Q:
[[-25.9  14.0   0.5  -1.9 -24.7  37.9  10.5]
 [ 10.3  14.1  -6.5   2.3  -0.6  -8.6  15.6]
 [ 11.2   4.9  -4.4  -4.0   6.8 -14.5   0.3]
 [-17.9  25.2  -4.5  -6.3 -24.1  29.5  17.5]
 [-34.8 -13.7  10.2   8.0 -11.9  39.4  -4.2]
 [-33.0 -47.5  21.6   7.4  -0.7  32.1 -39.8]
 [ 35.5  10.1  -9.8  -3.6  17.2 -42.9   6.2]
 [  1.5  28.6 -10.9  -4.1  -3.4  -0.7  25.8]
 [-18.5  10.4   0.3  -1.1 -15.9  25.7   9.5]
 [ 18.8   1.7  -3.7  -4.4   9.6 -23.0  -3.2]]
A: -25.9

Q:
[[  3.0 -25.2  13.1  -4.3 -32.1   2.0]
 [ -5.5  47.5 -27.6  10.5  54.7   8.1]
 [  0.9  25.7   0.9  30.3  37.4 -28.7]
 [ -2.3  25.7 -15.4   0.7  28.7   8.1]
 [ -2.3 -10.7  -3.2 -19.1 -14.7  20.4]
 [  6.2 -18.0  29.4  25.4 -14.7 -47.1]
 [  4.1  25.7   0.9  35.3  37.4 -34.8]
 [  6.2 -32.5  17.2   0.7 -32.1 -10.3]
 [ -0.2 -18.0   0.9 -19.1 -23.4  20.4]
 [ -4.5  18.4 -19.5  -4.3  20.0  20.4]
 [  3.0 -39.8  13.1 -19.1 -49.5  14.2]]
A: 3.0

Q:
[[ -7.0  -3.9  -3.8  -7.2  -4.4  12.2 -10.5  -4.0   5.8   3.4]
 [  6.7  -1.4  12.4  -0.6   5.8  -5.1  31.0  -8.6 -28.3  -1.1]
 [ -2.1  25.0  25.7  -3.1  -9.9 -20.3 -10.0  49.1  22.7 -19.0]
 [ -3.5  -2.5  -8.0   3.7 -18.7  -6.8 -25.8  14.1  35.8   2.7]
 [ -7.3  -4.0 -10.9  -3.1  -5.2   4.1  -3.3 -12.4   1.6   8.1]
 [  3.7  -8.2   4.2  -1.0  -4.5   3.4   8.3  -6.1  -8.2   4.9]
 [ -7.8  -0.2 -14.5  -5.6  16.6   9.8  14.1 -28.9 -27.4   6.4]]
A: -7.0

Q:
[[ 14.8 -10.5   8.3  15.6   2.6  -6.0   1.1  18.7 -12.4  -0.1   6.4   3.0
  -11.4  -9.0]
 [ 14.0  -9.8   7.0  15.9   1.7  -6.9   0.9  21.0  -8.6   3.3   7.0   3.8
  -13.1  -8.4]
 [ 28.1 -15.3  20.4  27.1   2.7 -14.3   0.0  36.1 -17.0   1.7  14.9  10.4
  -19.4 -22.8]
 [ 41.8 -22.9  27.2  35.3   3.8 -18.8  -3.2  44.5 -24.2   4.4  19.2  19.9
  -24.3 -31.0]
 [ 21.9 -11.1  11.3  19.1  -1.0  -8.9  -3.6  25.5 -13.5   0.6   7.8   8.0
  -14.3 -12.9]
 [  2.6  -0.7   0.4   0.1  -0.6   1.1  -0.1   0.2  -1.8  -0.1  -1.1   0.7
   -1.3  -0.6]
 [  3.1  -1.4   2.0   3.8   0.5  -2.4  -2.0   6.7  -4.6   0.5   2.7   1.8
   -0.6  -6.7]
 [-11.9   6.6 -10.0 -10.8  -1.5   5.8   1.0 -17.5   9.8  -2.0  -6.3  -4.7
   12.0  10.8]]
A: 14.8

Q:
[[-21.1   5.1  12.6  -6.0 -15.9  20.6   2.9   2.3 -11.4  18.3]
 [ 50.6   4.0 -12.7  14.5 -11.1   2.7 -12.6  24.1  32.6  -0.3]
 [  1.7  40.8  12.7  -6.3  -7.7   0.1   9.1   3.6  -5.7   2.6]
 [-20.3  16.6  42.4  21.5 -27.3  -0.4   4.8 -28.7   4.0   2.3]
 [ 25.1 -11.0   7.5  29.4 -18.3  -3.7 -10.0  -1.3  31.6  -4.9]
 [ -9.3 -18.1 -19.2 -19.5  40.9 -24.4 -12.8  -2.9 -18.7   1.8]
 [  5.3   1.1  -3.1   2.2 -18.8  25.9  15.7   3.0   5.1  -9.8]
 [-17.0   8.8   2.0  -1.8  -9.1  15.5  34.0 -13.4  -9.4 -25.6]
 [ 28.1  -0.1 -27.5 -15.3   9.7   4.4 -17.6  40.8   4.7  19.9]]
A: -21.1

Q:
[[ 50.3 -42.7 -42.3 -42.9  48.8 -42.3  49.8  51.5 -42.9 -43.1 -43.4  50.8]
 [ 17.1  -9.4  -9.4  -9.5  16.4  -9.4  16.9  17.5  -9.5  -9.5  -9.5  17.3]
 [ 51.0 -43.4 -43.0 -43.6  49.4 -43.0  50.5  52.2 -43.6 -43.8 -44.1  51.5]
 [ 53.2 -45.7 -45.3 -45.9  51.6 -45.2  52.8  54.5 -45.9 -46.1 -46.4  53.8]
 [ 16.9  -9.3  -9.2  -9.3  16.3  -9.2  16.7  17.4  -9.3  -9.3  -9.4  17.1]
 [ 10.2  -2.5  -2.6  -2.6   9.7  -2.6  10.1  10.5  -2.5  -2.5  -2.5  10.4]
 [-33.0  40.8  40.3  41.0 -32.4  40.3 -32.8 -33.7  41.0  41.2  41.5 -33.3]
 [ 36.6 -29.0 -28.8 -29.2  35.5 -28.8  36.3  37.5 -29.2 -29.3 -29.5  37.1]
 [  1.1   6.6   6.4   6.6   0.9   6.4   1.1   1.2   6.6   6.7   6.7   1.2]
 [ -1.4   9.1   8.9   9.1  -1.6   9.0  -1.4  -1.4   9.2   9.2   9.3  -1.4]]
A: 50.3

Q:
[[-16.1 -33.9 -16.4 -23.0   5.2 -26.3  -4.4  11.5  -5.0  16.6   3.2  16.2
   31.1  16.1   1.8  11.6]
 [ -1.1 -12.7  17.9 -13.3 -26.9  13.8 -17.3  25.6 -12.1  32.8  10.1 -36.0
  -13.8 -44.0  23.9  -5.1]
 [  8.7  13.2  -1.4  -6.3  -4.7  -1.1 -46.1 -32.8  -3.1   1.0   0.6  -7.8
    8.0 -36.1  -9.2  13.5]
 [-10.2  33.3 -19.8 -10.4  10.5   3.1  -9.0   5.5 -13.8  22.2  22.5  14.8
   20.7   2.0  12.4  -1.6]
 [  3.0  12.3   2.4   6.4  -2.3  20.5 -12.1 -12.5  40.7 -10.4  15.2   0.3
   -8.4  28.0  11.7 -10.7]
 [ 10.6  12.7   7.2  -5.7 -20.1   6.0  -2.9  -1.6  22.3  -2.1  17.8  -1.7
   -9.5  18.6  11.2 -18.0]
 [  4.8   0.3  -3.0 -14.4  -8.3  -7.5   9.4   5.1 -15.4  -1.2  11.5  -3.1
   -8.2 -10.6  -3.0   0.5]
 [ -7.1  40.5   1.2 -26.6   3.3 -24.1   2.1 -18.6   3.2   3.3   5.8  16.0
    4.2  -6.1  27.0  -3.1]]
A: -16.1
---
[[  0.2   4.6  48.1   5.4]
 [  0.3   4.7  48.8   5.5]
 [ -0.2  -4.5 -46.9  -5.3]]	-0.2

[ 41.1 -33.0  13.0 -10.2 -47.6]	-33.0

[ -1.0  -2.9   7.9 -40.5]	-1.0

[[ -0.8  -0.9   2.0   1.0  -5.9   0.1   0.3]
 [ -5.5  -8.5  19.2 -34.4  43.8  -2.8  21.8]
 [ 11.1  -7.8 -22.0  -2.2 -17.1 -28.7   1.1]]	-2.2

[[-24.3 -47.0  18.6  28.2]
 [  6.4  20.0 -46.9 -17.3]
 [-35.2  -2.0  36.6 -33.7]]	-35.2

[[-13.4 -16.9 -46.1 -13.1]
 [-14.2 -23.6 -54.9 -15.7]]	-14.2

[ -0.3  -4.8 -50.1  -5.7]	-0.3
